The rows of T fall into a few groups, which share some directions, and each row is roughly a mix of its group's hidden directions, except some rows that fit no group.
T:
[[  1.7 -30.6  11.0 -11.5  28.6 -18.3 -23.3   1.8  -2.8  18.4]
 [ -6.3  19.7  -3.0 -20.5   6.0 -25.5 -26.4 -14.2  28.1   2.7]
 [-10.7  22.2  -3.5  -9.3  -6.1 -25.1 -17.4  35.1  17.5  -5.2]
 [ 16.5  -6.2  12.2 -15.5   6.9  45.3   4.0 -12.2  -2.3 -16.4]
 [ 11.1 -24.2  -7.9  13.4  28.9 -23.4  -1.1  13.7 -11.8  24.1]
 [-12.6  43.4  -4.2   9.5  15.9  -5.2  -9.3  -3.5  10.8 -24.3]
 [  4.9 -13.8  -6.8  -7.1 -21.2 -41.5  12.1  -3.3  -1.2  24.4]
 [ 10.8  -7.7  25.0  13.9 -23.1  31.4  -6.6  -6.8  -7.6 -24.0]
 [-16.9  16.7   7.7  20.7  12.1 -40.9   8.1  -0.9  -8.9 -15.0]
 [  9.3 -12.5  -6.2   4.4 -29.1 -15.7  -7.6 -24.9  16.8  29.7]
 [ 13.6 -29.6 -20.3  11.6  -5.2 -10.8  29.2  15.2  -9.9  17.5]
 [  0.5 -19.1  -6.7  -8.6 -12.7 -41.9  11.8 -18.1  18.1  -6.3]
 [ -4.0 -13.2 -10.9   4.2  -2.6   5.9 -12.1   7.5 -16.9  48.8]
 [ 19.8   4.8  -9.8  26.3  25.5 -17.8  16.2  24.7 -10.2  -9.6]
 [  7.8  -2.8  20.1   7.1 -22.9  40.3  -8.0  -7.7   5.1 -20.4]
 [  9.6  17.7 -21.4  -5.9  16.5 -34.8   3.5  21.4  17.6   8.6]
 [  5.1 -23.4 -12.6 -15.7  -6.1 -37.6   7.2 -10.1  11.8  22.7]
 [ -9.3 -18.0  23.2  -1.4 -26.3  21.6   1.5 -27.9   0.2 -18.7]
 [ -3.0  20.6 -16.3  -6.4  14.3 -12.8 -27.7  12.4   6.8  34.1]
 [ 17.1 -14.4   3.0  -6.5 -23.0 -18.0   6.5  39.6 -14.8   2.6]
 [  9.0 -27.1 -13.3   1.9 -14.1 -33.2  -2.5 -18.2  12.6  21.2]
 [ -4.3  14.5  -0.8 -39.4  15.7 -21.4  -0.1  -0.9  27.3  -2.7]
 [  9.3  21.6 -15.7  15.5 -32.0  28.8   7.9  -7.3 -12.9   8.0]
 [ 12.2 -19.0 -21.2  -5.5   4.8  24.0  -4.2  22.0 -12.6  31.3]
 [  3.1 -33.6  -9.7   1.5  -7.1 -12.5  -7.8  11.6 -16.9  36.2]
 [-27.1  -3.0   6.3 -17.5 -15.3  17.5 -12.0 -34.9   7.5  13.9]
 [-24.2  16.8   1.7  -9.0 -13.0  31.3   0.1 -32.4   6.7  -6.0]
 [-12.5  27.5 -12.5   2.1   6.6 -10.0 -29.1  10.5   7.3  31.8]
 [-13.6   1.4 -16.0   5.4   4.0  -2.4  -1.5 -13.4 -10.6  49.5]
 [-12.4  14.8  11.0  -8.0  27.6  18.2   5.4  15.1 -11.2 -34.7]
 [ 22.5 -20.8   9.4  -0.9  14.6   8.5  -1.5  29.7 -23.6 -22.1]
 [ 23.6   1.1  -5.8   3.1   8.7 -16.6  -1.4  46.7  -8.2  -6.0]
 [ -1.1  14.9  -9.6  25.1  -3.7  38.9  -6.9  16.3 -20.9  -3.7]
 [  4.5 -31.2   2.7 -23.3  20.5  26.4  -2.9 -11.5   7.9  19.4]
 [ -7.7  27.1   5.3  25.1   8.8  29.0  -4.5  15.4 -15.9 -18.9]
 [ -5.8  21.9  -9.9 -33.5   3.2 -24.6  -3.9  21.3  19.7   5.8]
 [-26.6  25.3 -12.1  33.8   4.2  -2.7  -3.3   2.2 -16.7  16.9]
 [  5.0 -32.8  12.3  -1.7 -17.5  35.1 -14.1  -7.8 -13.6   1.4]
 [ 13.5   8.4   3.0  -4.9 -12.3 -32.2 -12.3  39.4   0.0  -8.0]
 [  4.8 -27.5  -9.6   5.6 -15.1 -17.0  -4.8  -5.7  -0.7  42.0]
 [  1.2 -35.7  16.7   6.1   0.4 -20.1  13.1 -30.9   1.3  10.6]
 [ -6.8  17.9  21.2   2.7  -7.6 -10.2   9.6 -22.3  14.4 -38.2]
 [ -9.1   0.1 -17.5   5.1  19.2  -3.8 -21.1  36.2 -11.1  23.6]
 [ 14.2 -20.6  -6.9  -5.1   0.3  33.2   1.2   1.5 -29.1  24.1]
 [ -4.1 -36.1   4.8 -14.7 -20.1  -9.7  -4.1 -28.6   1.3  18.6]
 [ -2.9  18.3   6.1  23.7  10.5  12.9 -36.2 -23.1  13.2   0.0]
 [ -3.3  12.0   4.9   7.4  -7.1 -20.5   3.1  -2.6  19.4 -46.3]
 [ -5.8  -1.3  16.4  17.5  21.6  12.5   8.6   5.5 -17.2 -40.0]
 [-10.8   8.0  12.8 -23.9 -13.0  30.7 -10.7 -22.6  18.5 -15.6]
 [-15.9   8.3  -7.9  11.4  16.9 -38.2 -20.7  -2.2  -0.5  23.3]
 [-15.3  20.3 -11.9  19.8  20.5   0.5   6.3  30.1 -17.4 -19.6]
 [  7.4  16.3  15.7 -20.7 -25.0  -2.2 -16.3  -0.3  26.1 -25.8]
 [  7.8 -23.5 -11.6  12.2  11.0 -27.9  -9.1  25.7 -25.5   7.4]
 [  4.2  -9.3  15.8   2.4   3.7  38.6  -7.1  21.1 -19.7 -22.1]
 [ -8.7  -3.1  15.7  21.8  25.9   9.4   5.2   2.3 -14.5 -37.9]
 [ -7.2  14.8 -26.4  -4.9  14.4 -37.6   9.9   4.7  -3.6  22.1]
 [-13.3  34.5 -11.2  -7.3  21.5  18.9 -26.3   1.7  11.9  -5.9]
 [-26.5  10.6   0.8  10.8 -12.1 -39.7 -21.2   0.3   4.7  10.4]
 [  7.2 -18.7  27.7  -4.0  -5.7 -16.6   4.0 -32.1  20.9 -16.0]
 [-13.6  -6.3  -5.0  15.1  -0.5 -41.0  -6.4  -8.2  -7.7  30.2]
 [ 26.2   2.6 -17.1  11.0  34.7   9.9  -1.1  28.6  -1.0  -2.2]
 [ 10.3 -24.0 -20.2   6.6   3.6  -2.5  25.1   6.7 -17.4  33.3]
 [  3.3  -6.4   5.2  32.7  -1.2  34.7 -13.6   4.1 -25.7  -4.3]
 [ 20.2 -14.4   4.2 -15.4   2.2  -9.2 -10.1  46.1  -7.1  -1.0]
 [ -1.3  33.6   3.3 -25.0   5.2  17.7   3.0   8.4  11.4 -30.3]
 [  7.1 -13.1  16.1  -0.6  -1.6  44.3  13.8 -11.3 -15.3 -15.4]
 [-10.6  14.8 -19.5  11.4   2.0 -44.2 -12.5   7.7  11.8   8.7]
 [  3.8  23.3   1.2 -18.8 -19.8   4.4   9.9 -26.3  32.6  -7.7]
 [  0.8  -4.1 -18.5  -2.5  -5.3 -36.4  -2.8  -4.4   4.0  38.4]
 [-29.0  18.9  -6.1   4.0  16.7   8.9 -14.3 -35.3   8.2  10.5]
 [ 14.8 -33.4  10.9  -3.5  -9.5  24.8  -4.6  10.9 -28.7  10.0]
 [  9.1 -10.7  16.3  -1.8 -24.0  44.6  -1.5  -2.3   4.7 -13.4]
 [ -0.9  26.0 -12.5 -18.5  13.0  12.6   3.8 -31.6  26.0   6.3]
 [ 18.3 -33.5  -7.7  -7.2  -2.5 -14.3  33.1  10.0  -7.0  14.5]
 [ -0.8  16.9   3.1 -33.2  10.0 -32.1  11.3  -9.1  18.9 -11.9]
 [-11.5  38.8   0.3   4.3  10.2 -24.6  -9.1  -0.7  16.3 -22.8]
 [ -6.6  -4.5 -16.9   3.2   1.9 -35.5   1.5  31.7 -15.2  19.4]
 [  1.6 -19.5  -2.3 -26.2  -5.5 -33.5  10.6  -7.8  19.9  20.9]
 [ -0.7   3.6  18.4 -34.8  -5.9  15.3 -26.2   2.9  20.7 -16.8]
 [-22.1  22.3 -10.1  23.6  -1.5 -34.9  -9.4  14.7  -0.8   8.1]
 [-20.0  32.6 -19.0   9.4  18.8  -7.7  -6.4  27.5   8.6  -6.4]
 [-22.7  31.6   1.6   6.1  -1.9  -8.0 -37.0  -8.5  12.9  -2.8]
 [ 10.7  -8.4 -19.6   5.1  30.1  -3.8  13.2  34.9  -7.0  16.8]
 [-14.3  -4.0  17.9   0.4 -10.0  29.0 -29.7 -27.6  -7.3  -7.5]
 [ -4.4   0.0  -1.7  33.7   7.4 -11.5  33.0 -26.1  -9.2  -6.2]
 [-27.7  23.9   0.4  -1.7  18.5  24.2   8.2   8.0 -19.0 -21.7]
 [  4.6  30.3 -24.6  17.4  26.0  -2.1  10.0  23.4  -3.4   6.9]
 [ 11.8   5.4  19.4   4.6 -25.4  21.8  12.0 -24.4  -0.5 -28.4]
 [  2.4   1.1 -25.3   1.1  26.5  25.5  -8.1  22.3 -13.2  22.4]
 [  2.5  -1.3   4.1  22.9   2.0  42.0  -6.0  12.0 -23.9 -12.9]
 [ 13.4  21.9  -4.6  -4.6   9.0  32.6   4.6  17.6   5.4 -32.1]
 [ 15.7 -37.8  10.9 -19.0 -21.7   9.7  11.3   6.5 -14.0  12.1]
 [ -6.4  10.7 -11.0  41.1   4.4   8.3  12.3  14.8 -20.4 -19.9]
 [ -0.8 -18.3   4.6  17.7 -17.8 -36.8  21.9   0.7 -17.7  10.1]
 [ 15.8 -32.5 -13.7   7.8   4.8 -19.0  13.5  23.3 -21.2  11.2]
 [ -9.6  10.0   6.9  29.4  -9.8  -8.2   7.9  12.9  -3.8 -41.5]
 [  0.7   7.4   0.1  29.1   4.9  20.8  28.5  16.5 -20.9 -19.0]
 [-10.6  14.7 -25.9  -1.0  19.7 -35.4   4.6  10.8  -3.4  21.0]
 [  5.3 -13.5  -6.7 -10.8   8.4 -44.1  18.2  10.4  -3.6  19.8]
 [-26.6   5.0  14.2  -7.0  10.9  19.0   0.2 -39.4   7.4 -12.8]
 [ -6.0  28.3  -9.4 -11.0  23.4  25.5 -26.3   3.2  15.3  -7.5]
 [ 15.4 -32.5  30.5  -4.8 -12.6  12.6  -3.8 -24.3  -0.2  -8.5]
 [-17.4  19.6 -20.5   3.1  29.9 -23.7  -1.9  25.3   0.0   3.7]
 [ -5.3   8.9 -23.5  17.3   9.0 -31.2 -13.5  23.3  -5.6  21.6]
 [ 11.1 -25.9   0.1  -0.5  -6.0 -29.6 -15.8  -6.8   9.8  33.7]
 [ -5.8  20.4  29.6   0.2  10.3  11.6  12.2   4.2 -10.5 -37.4]]

Here is one row of each group, with its name. Which group are the others in?
[ -6.4 -14.0  21.8 -18.2 -37.4 -16.6  -6.0 -18.6  11.6   0.9]
(92)
[ -0.7  10.9  -0.4 -10.2 -16.5 -28.3  36.6 -14.8  10.2 -16.8]
(27)
[  2.2 -34.5  13.5 -21.6 -17.7   0.0  14.1 -28.9   2.3   6.6]
(106)

[ 11.6 -18.9 -18.8  -9.5  -0.9 -39.8  19.2   0.8  13.0  13.3]
(106)
[-13.1  27.1 -12.3   6.4   4.2 -23.0  -2.6  37.9  -5.2 -11.0]
(27)
[  7.3  24.5 -18.9  -5.6  16.3 -32.2  -2.5  21.1  20.9   2.1]
(106)
[ 18.7 -11.9   8.4 -10.5   3.0  43.6  15.0 -10.6  -2.5 -17.7]
(106)
[  3.6  21.4 -20.7  17.1   9.8 -12.3   2.2  38.4 -17.8   2.1]
(92)
[-10.0  15.8 -21.3  -3.9  22.9 -39.9   7.1  -2.1   3.4  15.4]
(27)
[ -5.2  23.3   8.3  21.6  15.5  11.5 -39.1  -7.2   8.0 -10.8]
(27)
[ 21.7 -13.1   6.2  14.4 -12.2 -24.8  26.6  22.8 -13.6 -13.1]
(92)
[-11.8  16.9   9.1 -18.2  24.5 -12.7 -12.7  -1.8  33.3 -19.1]
(27)
